In the data rows, 128 means zero.
A hidden rule labels the rows of this table. It goes by one to three of the table's principal directions, not those with the most spread.
[122 135 117 136 122 112 139 133 155 135 131 120 125 110 152 123 125 146
 164 136 108 134 127 138 121 165 129 135 156 176 132 159 138 104 123 143
  92 125 125 103 125 138 117 127 123 118 131 154 127 126 108 135 151] B
[139 158 156  82 126 166 118  89  91 107 132 144 126 122 101 121 161  60
  64 133 135 128  56  99 105  91 136 112 129 134 149 167 128 104  83 146
 110 176 153 150 125 103 134  93 162 164 127 112 105 134 170 123 124] B
[133 124 109 108 116 169 187  54 115 129 130  83 180 113  90  96 137  87
  65 127 182 165  97  51 116  48 112 189  90 115 160 129  94 114  74 181
 150  78 107 163 120 124 101 131 118 127 191  89 107 139 130  92  99] C
[131 115 106  50 134 164 186 106  90 144 126 147 139 175 130 127 138  63
  43 106 170  96 131 133 111 118  49 165 117  65  74 203 103 147  52 171
 159  85 142 212 156 131 134 122 105 180 134  81 152 143 227 161 105] B
[113 150 151 112 115 118 131  93  60 129  92 100 106 115 146 151 199 105
 123  80  93 119 110  95 183 113 149 103 117 151 174 101  85 129 148 121
 156 121 144  97 187 142 165 142 142 179  79  45 111  81 155 113 145] B
[122 131 135 122 151 126 159 106 145 150 120 139 128 138 144 153  99 131
 136 124 108  92 154 139  93 144 129 143 115 125 110 149 108 135 136 127
 135  96 136 127 134 126 132 136 146 145 146 124 135 134 116 118 159] C
[139 178 156 125 107 150 121  92 115 148 109 111 158 161 153 131 116  87
  92  92 158 142 147 118 151  65 135 159 124 121 160 129  76 159 104 192
 167 114  96 116 106 105 112 141 117 114 164  82  79 169 195 135 123] A
[128 106 112 110 149 129 192 137 147 165  99 126 105 155 166 146  96 145
 163 113 100  42 175 158 120 144  99 148 113 136 107 138  97 170  96 134
 175  69 138 161 184 145 132 134 135 197 138 105 140 116 149 154 155] C
[139 155 112 156 123 109 131  98 140 117 210 117 139  89  75 121 145 153
 119 139 136 205  95 107  82 103 180 127 122 144 161 132 128  71 173 118
  54 126 139 104 104 122 109 112 129  55 169 181 104 142  86  72 111] B
[111 145 124  77 112 121 181  91  93 147  73 124 110 136 189 139 194  85
 112  98 114  77 117 124 144 138  94 127 140 122 133 173  84 129 133 144
 161 102 150 121 179 134 166 136 126 185  93  31 114  85 177 151 161] C
[104 114  87 102  71 152 218  10 124  87 148 123 159  73 125  66 185  70
  83 179 188 115  45  33  36 132 109 150 158 102  92 218  91  37 197 117
  75 150 123 136  50  97  98 139 127  45 183 102 163 102  16  64 185] C
[141 120 114 113 107 140 137 137 120 108 141 117  95 104 139 106 180 115
 126 121 133 112 105 101 170 127 130 124 124 151 139 109 122 132 118 108
 148 136 138 138 168 131 144 143 131 145 101 111 135  99 132 129 133] B
[154 154 137 119 130 130 124 133 134 112 125 140 136 134 137 116 133  82
  87  96 160 131 107 114 125  99 128 145 124 103 143 145 129 131  93 145
 128 113 114 126 101 121 131 132 123 105 150 136 118 152 164 114 104] B
[156 122 127 145 105 136 105 186 145 124 116 138 112 121 145 109 109 143
 150 132 143 145 130 178 138 119 139  94 144 160 141 100 177 157 133  96
 151 195 127 155 102 130 126 131  95 118 137 137 122 144 137 172  82] A
[120  77 113 184 137 133 130 130 160 161 101 126 117 116 133 154  77 186
 205 144  82  84 184 168 117 159 159  97 109 138 121  89 121 158 222  40
 176 126 128 122 172 150 130 165 112 132 111 117 139 103  32 123 159] B
[142  65 117 179 103 142 149 128 157 115 135 109 121 108  90 107 112 182
 181 150 119  81 158 120  95  99 128 120 104 113 129  86 144 137 155  77
 187 114 143 198 108 161 129 140  93 152 144 114 165 119  62 140 124] B
[127 139 175 150 146 119  71 150 163 129  83 140 134 151 165 155 103 134
 153 121 111 115 159 157 149 133 130 131 130 132 137 116 150 152 116 145
 149 137 133  88 110 124 159 143 126 149 106 133 127 148 136 157 137] C
[122 100 108 102 142 157 156  81 168  82 163 133 166 100 154 102 103 105
  87 168 198 101 107  80  75 132  85 179 123 108  66 172 147  97 131 135
 122 126 110 169  87  80 134 151 123  84 171 153 178 161  38 122 133] C
[116  97 113 119 128 142 161 106 130 143 153 135 130 143  78 122 117 149
 117 174 125 113 127 142  55 108 106 119 123  66 103 159 120  95 153 124
 125 114 170 172 123 133 119  99 128 149 136 129 134 114 135 135 140] B
[118 136 141 142 144 112 112 163 128 173 106 129 114 154 119 159  93 165
 174 136  69 142 157 182 143 153 152 104 135 168 147 110 121 147 117 136
 118 141 128  94 159 142 107  97 145 160 111 141  89 117 157 144 141] A
[122 120 149 162 132 134  67 184 147 160  84 139 126 156 121 143  81 159
 172 152 105 156 166 195 143 147 139 105 150 131 124 103 166 162 133 112
 124 176 123  97  83 152 109 125 110 118 132 151 128 138 145 168 120] A
[107  98 128 124 128 121 140 158 119 151 110 136 103 156 128 144 124 148
 159 144  84 105 146 170 125 158 115 108 140 104 116 154 109 123 128 126
 130 111 157 111 157 163 133 114 124 166  92 123 135  85 174 145 157] C
[145 159 147 155  96 132 116 109  95 126 106 103 113  98 134 135 180 125
 150  95  95 134 106 102 175  81 188  94 110 170 204  79  94 138 163 100
 167 141 134 109 160 139 146 136 139 147 119  61  78 100 140 102 127] B
[128 126 163 180 149  77  37 211 142 141  89 123  78 150 128 165 107 229
 249 123  27 121 183 206 190 184 141  75 153 211 139  54 191 171 110 115
 126 168 148  99 156 167 148 102 143 199  50 168 128 118 139 195 132] C
[119 109 123 172 130 145 138  85 154 139 138 126 152 112 101 130 107 147
 142 151 130 119 152  86 112 137 171 123  98 129 124  95  84 119 209  81
 138 145 111 119 135 103  97 154 151  88 130 128 136 127   7  70 181] C
[118 120 128 175 131  72 119 150 161 129 114 127 127 115 163 142 111 194
 193 117 103 120 173 147 144 186 143 103 136 175 121  84 146 124 200  97
 134 147 122 109 148 115 142 152 125 125  78 142 145 128  34 132 149] C
[119 115 126 154 161 104 104 158 160 142 165 113 126 129 131 159 115 190
 164 131  99 149 191 150 153 156 131 142 103 127 129 105 131 135 143 133
 139  66 139 109 163 153 153 146 121 128 103 152 137 132 123 146 133] B
[132 122 104 135 119 118 169 139 127 146 103 116 113 116 167 128 134 135
 161  96 119  70 146 130 151 132 129 118 126 148 149 111 109 154 147 103
 166 106 115 143 185 137 129 146 117 156 119  90 122 111 106 135 138] A
[124 139 135 117 158 122 157 109 120 139  81 131 148 148 151 144 113 108
 116 103 114 101 124  99 145 130 126 141 102 127 130 132  76 128 104 153
 146  96 106 112 178 109 125 123 173 156 111 105  99 114 135  81 155] A
[149 174 123 141 116 109 119  97 135 110 204 118 155 124  74 122 166 122
  97 128 147 209  99 102 110  92 162 157 121 145 170 147 108 105 102 176
  59 104 129 109  91 124 108  89 126  69 185 165  94 167 144  98  90] A
[134 142 129 112 147 118 121 192 135 176  65 131  93 170 170 152 116 159
 193 118  62  59 161 200 168 155  88 105 158 180 140 145 140 174  47 162
 154 131 131 154 195 153 128  75 135 235  88 102  85 119 213 223 141] B
[122  96 118 142 108 134 136 175 146 157  59 113 114 145 181 127 114 154
 193 128 109  63 161 184 149 134  92 118 162 134 132 142 138 155 116 124
 171 124 135 144 144 168 135 137  76 182 122  91 140 110 154 206 133] B
[141 143 113 101 119 166 134  89 106 123 138 152 172 138  74 101 104  62
  46 139 199 179  79 117  70  76 103 159 138  74 102 171 161 124  84 151
  81 150 106 159  46 113  84 109 106  74 209 153 125 175 158 102  68] A
[145 109 136 121 147 138 128 113 122 110 120 141 122 123 115 140 127 123
 109 121 126 130 118 138 109 101 125 116  88 114 130 110 154 148 130  99
 167 123 163 159 148 134 172 137 130 161 118 113 134 125 134 121  88] B
[138 194 120  72 137 132 160  78 164 135  53  99 162 129 255 114 129  73
  95  83 197  66 119 105 149 105  55 210 162 164 108 172 130 141  77 201
 158 113  72 139 109  68 148 161 107 133 182  67 109 181 126 193 129] A
[174  78 109 187 115 146 141 143 171 136 104 154 118 144  60 105  96 140
 159 118 133 100 170 138  99 121 141 126  92  99 112  76 150 199 127  50
 169 130 122 181  83 170  94 149 104 109 164 149 171 143  71  99 107] C
[143 115  87 116 111 126 172 169 108 149 163 121  81 111 125 115 149 150
 131 128 120 136 120 165 126 121 155  76 122 133 156 114 103 122 180  74
 153 137 148 159 189 141 126 118 115 128 116 106  96  86 158 141 110] A
[135 140 140 100 110 157 151  77  77  96 130 115 118 104  94 113 202  63
  94 112 107  98  49  42 141 112 154 126 120 158 162 160  71  93  73 135
 108 129 137 135 157 135 122 102 172 167 123  95 127  94 138  76 160] C
[137  96 123 147 127 123 144 168 128 146  84 137 108 140 133 140 114 152
 171 114 102  98 153 172 136 127 129  99 115 133 141  99 141 173 129  90
 167 130 147 148 158 163 138 130 109 174 118 108 134 108 139 144 106] C
[123 112 124 143 143 147 147  61 144 121 159 138 160  95  78 123 102 134
 106 161 141 148 135  92  49 134 141 126  95 102 103 129 145 106 196  89
 130 127 132 167  76 115 117 146 150  85 159 136 155 151  27  85 142] C
[102 118 126 107 172 107 128 171 147 130 123 158 129 150 143 134  93 142
 141 143 124 120 151 131 132 208  81 147 148 132  60 152 164 122  76 161
  69 133 112 112 116 119 107 118 165 127 101 201 175 136 118 123 163] C
[122  74  80 129 135 120 138 177 137 125 197 115 108 117 106 114 128 174
 134 145 141 153 165 147 131 171 106 134 123  95  87 124 143 118 150  94
 125  87 130 157 138 164 127 148  88  88 118 166 182 116 116 152 110] C
[107 127 136 136 144 121 116 118 123 147 137  99 124 145 111 148 112 166
 166 129  85 112 167 124 146 138 114 157 130 138 117 117 116 134  92 169
 119  72 127 115 145 152 119 122 144 165 123 143 139 126 148 140 158] A
[125 100  83 101 120 150 187 100 101 154 182 104 135 142  54 112 145 129
  79 150 156 192 128 140  79  69 101 149  98  51 139 154 105 124 117 153
 127  50 166 166 128 173 112 111  94 114 179 115 118 116 208 130  77] B
[173 143 163 223 125 127  60 183 216 112 101 171 148 107 148 118  52 145
 188 131 132 141 161 152 112 138 188 104 129 155 155  92 191 165 160  78
 141 189  80 104  21 122 104 155 123  40 166 190 116 187  49 104 121] C
[129 129  98 126 102 119 175 131  98 133 170 121 107 106 113 110 170 139
 125 123 126 152 113 113 126 129 154  93 124 133 151 128  89 100 176 105
 116 131 141 136 162 135 110 123 137 105 114 115 113  93 134  94 138] B
[107 104 101 137 138 132 109 144 174 129 215  72 133  97 139 118 121 201
 146 167 152 142 173 117 147 153 117 159 136 144 106 113 130  83 171 136
 124 104 125 145 147 114 131 159 101  99 121 163 168 146  60 188 152] C
[111  81  99 123 152 157 156 141 148 143 159 100 137 134 108 108  89 160
 132 161 139 106 170  94 137 156 100 160 110 103  83 120  96 117 111 140
 146  82 101 165 148 130  87 141 150 121 127 156 167 122  98 127 172] A
[122 118 138 128 110 111  87 179 104 104 129  98  70 113 142 119 164 167
 186 131  77 132 119 138 206 155 133 100 152 193 143  76 153 136 101 130
 134 149 143 102 166 154 152 123 144 175  63 139 133  81 165 164 134] B
[122  99 104  86 121 134 144 118  58 117 202 102  77 123  46 121 196 128
  81 132 121 157 102 116 132  99 133 113  98  74 130  96 106 119 139  99
 133  82 186 156 176 164 154 118 132 154 109 113 151  75 192 125  96] A
[ 95 145 125  88 102 140 164  46  96 146 113 110 157 135 129 130 156  98
  90 163 137 140  93 132  68 107 107 132 157 104 127 202  91  85 164 165
 111 129 149 129  96 116 128 100 112 129 166  61 102 120 147 159 138] A
[104 125 130 126  93 112 164  93  91 118 109 116 116 104 138 122 179 120
 153 120  92 104 100  79 150 165 142 109 147 187 139 135  88  94 140 125
 112 157 122 105 161 127 119 121 145 155  83  89 129  79  83  94 185] A
Which label does each new row get?
[100 137 131 112 165 122 106 101 144 158 129 148 150 157 156 175  94 130
 110 140 138 113 172 174 105 152 108 142 128  89  85 149 130 145 185 129
 129 114 136 109 145  96 154 146 119 123 122 121 135 158 104 163 138] -> B
[143 135 185 145 160 115  91 170 146 109  21 166 139 165 198 158  97 100
 157  74  95  69 157 123 187 160 105 146 113 134 113 127 138 181  40 153
 178 113  93 102 118 139 160 145 153 173  89 115 138 137 166 111 144] -> C
[121 126 111 141  90 110 116 142 155  93 155 101 140  85 164  85 138 142
 136 151 180 165 108 119 129 134 124 138 172 145 129 124 168  88 172 131
 104 154 108 111  63 110 130 155  85  56 152 154 150 140  72 155 109] -> C
[175 154 104 185 109 124  98 205 128 190 161 176 103 136  61 149  95 151
 160 123  88 216 129 249 109  84 214  49 126 136 220 112 156 173 160  70
  99 161 147 101 169 172  87  82  90  96 147 169  13 133 215 107  48] -> B
[137 158 182 170 125 108  45 200 132 141 132 155  96 150 112 154 109 168
 177 132  80 175 150 200 151 113 178  66 141 152 183  82 170 155 133 133
 111 187 165  74 117 141 133 103 143 144  88 174  85 136 200 148 115] -> B
[118 106 129 152 131 119 136 131  95 155 102 133 113 151  76 148 120 155
 161 119  85 134 144 151 122 115 137 101 114 107 139 100 124 149 132 108
 120 116 154 113 151 172 114 115 132 160 112 130 127  95 154  95 124] -> A
[126  83  78 165 183 125 168 156 202 114 172 129 166  76 129  99  93 180
 146 139 180 128 192  34 146 203 107 163  76 138  77  78 156 122 150  92
 125 105  64 174 131 106  84 185 166  52 119 198 206 155   0  63 169] -> C
[168 154 156 167 108 131  70 151 100 115 162 124 109 135  62 137 151 119
 121  91 114 208 114 138 167  51 199 120  94 125 200  64 126 172  97 121
 124 113 146  87 113 170 133 125 119 105 158 150  91 134 220  83  57] -> B
[171 163 146 134 113 156 138  98 145 118 108 121 133 120 157 118 124  88
 118  93 137  94 120  97 135  89 157 153 109 162 152 123  95 159  98 130
 178 122  99 151 104 113 125 145 138 123 182  92 103 158 133 113 129] -> C
[117 164 125  77 128 146 117  94  95 128 136 158 168 150 102 114 106  68
  36 158 203 213  69 155  61  87  99 135 162  78 101 184 169 106 119 171
  52 191 124 119  43  85  99  94 112  62 187 158 103 171 177 130  67] -> B
[105 132 120 116  94  83 157 147 100 142 122 113  88 135 148 137 177 155
 175 128  77 114 114 162 151 156 133 100 167 176 152 137 100 111 134 146
 104 130 162  93 184 145 140  94 124 184  89 105 106  74 169 156 146] -> A
[140 122 128 110 124 141 145 119 114 115 165 167 118 135  86 126 141  87
  80 132 142 146 104 132  74 111 132 126 114  67 119 170 129 122 120 114
 105 115 157 135  95 144 131 118 122 102 151 145 137 127 173  92 110] -> B
[129 141 162 144 111 114 102 128  67 113 155 105  80 127  76 138 169 139
 150  97  72 135 111 103 175  91 184  95 111 153 186  58  98 138 114 131
 123 116 163  91 177 152 137 116 172 180  85 134 114  88 183  86 136] -> A
[120 126 145 135 106 115 111 150 151 105  99 139 113 119 157 107 132 126
 165 148 119 111 107 132 130 165 120 120 174 164 119 139 167 114 112 136
  98 176 131  96  83 125 128 127 134 131 113 158 151 118 106 143 155] -> C
[124 181 187 124 136  93  54 126 138  87 149 131 155 134 139 137  97 119
 100 119 167 197 113 132 132 118 139 160 156 183 124  96 197 123  84 194
  67 189 112  81  39  70 141 123 126 102 154 198 140 204 114 148  80] -> C
[119 126 152 154 141 110  86 160 143 156  84 134 100 158 136 165 114 169
 205 128  54  93 168 187 148 151 121 116 145 142 134 121 153 164 104 135
 130 111 155  92 147 172 146 115 130 190  96 135 123 114 169 167 149] -> B
[134 131 122 171 126 143 110 148 148 172 110 120 149 134 112 132  76 146
 157 128 122 165 167 161 129 119 151 132 132 130 151 116 135 155 133 122
 127 120  97 110  96 158  83 141 101  87 172 145 107 153 131 128 115] -> A
[117 175 168 139 136 156  53 110 180 129  76 128 197 118 184 118  42 113
 123 171 181 157 119 148  98  99 109 150 179 144 125 145 211 117 135 182
 113 202  83 105  11  65 112 139 120  81 186 154 100 211  87 183 117] -> A
[143 126 103 109 139 151 190  99 126 145 136 115 151 132 104 113 127  98
  77 118 156 163 115  99 107  84 126 158  85  97 155 148  81 125  96 155
 144  67 122 142 148 138 106 127 135 111 167 113  95 124 166  83 110] -> C
[108 121 129 142  94 112 122 136 106 147  88 130 128 138 118 128 113 139
 152 148 121 151 117 179 111 123 139  93 166 132 137 113 150 131 171 108
 111 185 131 103  93 134 113 110  93 123 141 115 113 112 123 149 103] -> C
[105  69 126 175 144 129 165 106 147 137  85 133 148 121  99 130  79 168
 180 144 102  67 176  76 114 157 119 130  92 112  94  75 124 137 156  88
 166 116  99 152 135 132  99 147 158 153 102 123 167 105   3  68 189] -> B
[136 108 138 172 143 119  39 210 164 138 114  99 100 120 135 137  87 224
 210 154  89 160 162 208 169 140 139  90 149 186 140  58 207 144 144  95
 146 180 140 126 133 151 149 127  99 151  97 165 125 132 118 216  92] -> C
[108 103 105 105 123 133 152 120 138 123 134 138 127 110 141 115 128 123
 119 171 142 118 105 141  80 152 101 123 152 100  96 175 148  90 164 108
 113 139 138 134 108 123 136 126 109 110 132 126 142 108  99 146 139] -> C
[130 108 115 127  81 115 130 171 108 127 117 137  85 141 124 120 161 129
 167 127 110 114 110 184 145 125 122 106 166 144 142 128 155 160 102 118
 110 146 167 116 141 169 137 112  86 169 124 132 138  98 188 164  93] -> B
[134 120 133 121 118 132 142 133 123 126 102 138 116 127 149 129 136 112
 129 110 132  93 129 135 130 123 119 121 127 128 128 125 140 148 125 111
 155 137 141 148 134 133 146 143 115 160 123 102 144 124 132 140 121] -> B
[121  89 112 150 107 150 139 114 169 143  77 136 135 130 130 105  95 139
 175 166 132  58 149 152  69 154  84 126 171 113  86 164 171 136 146  98
 133 162 120 170  59 145  99 133  89 128 155 124 175 141  53 181 158] -> B
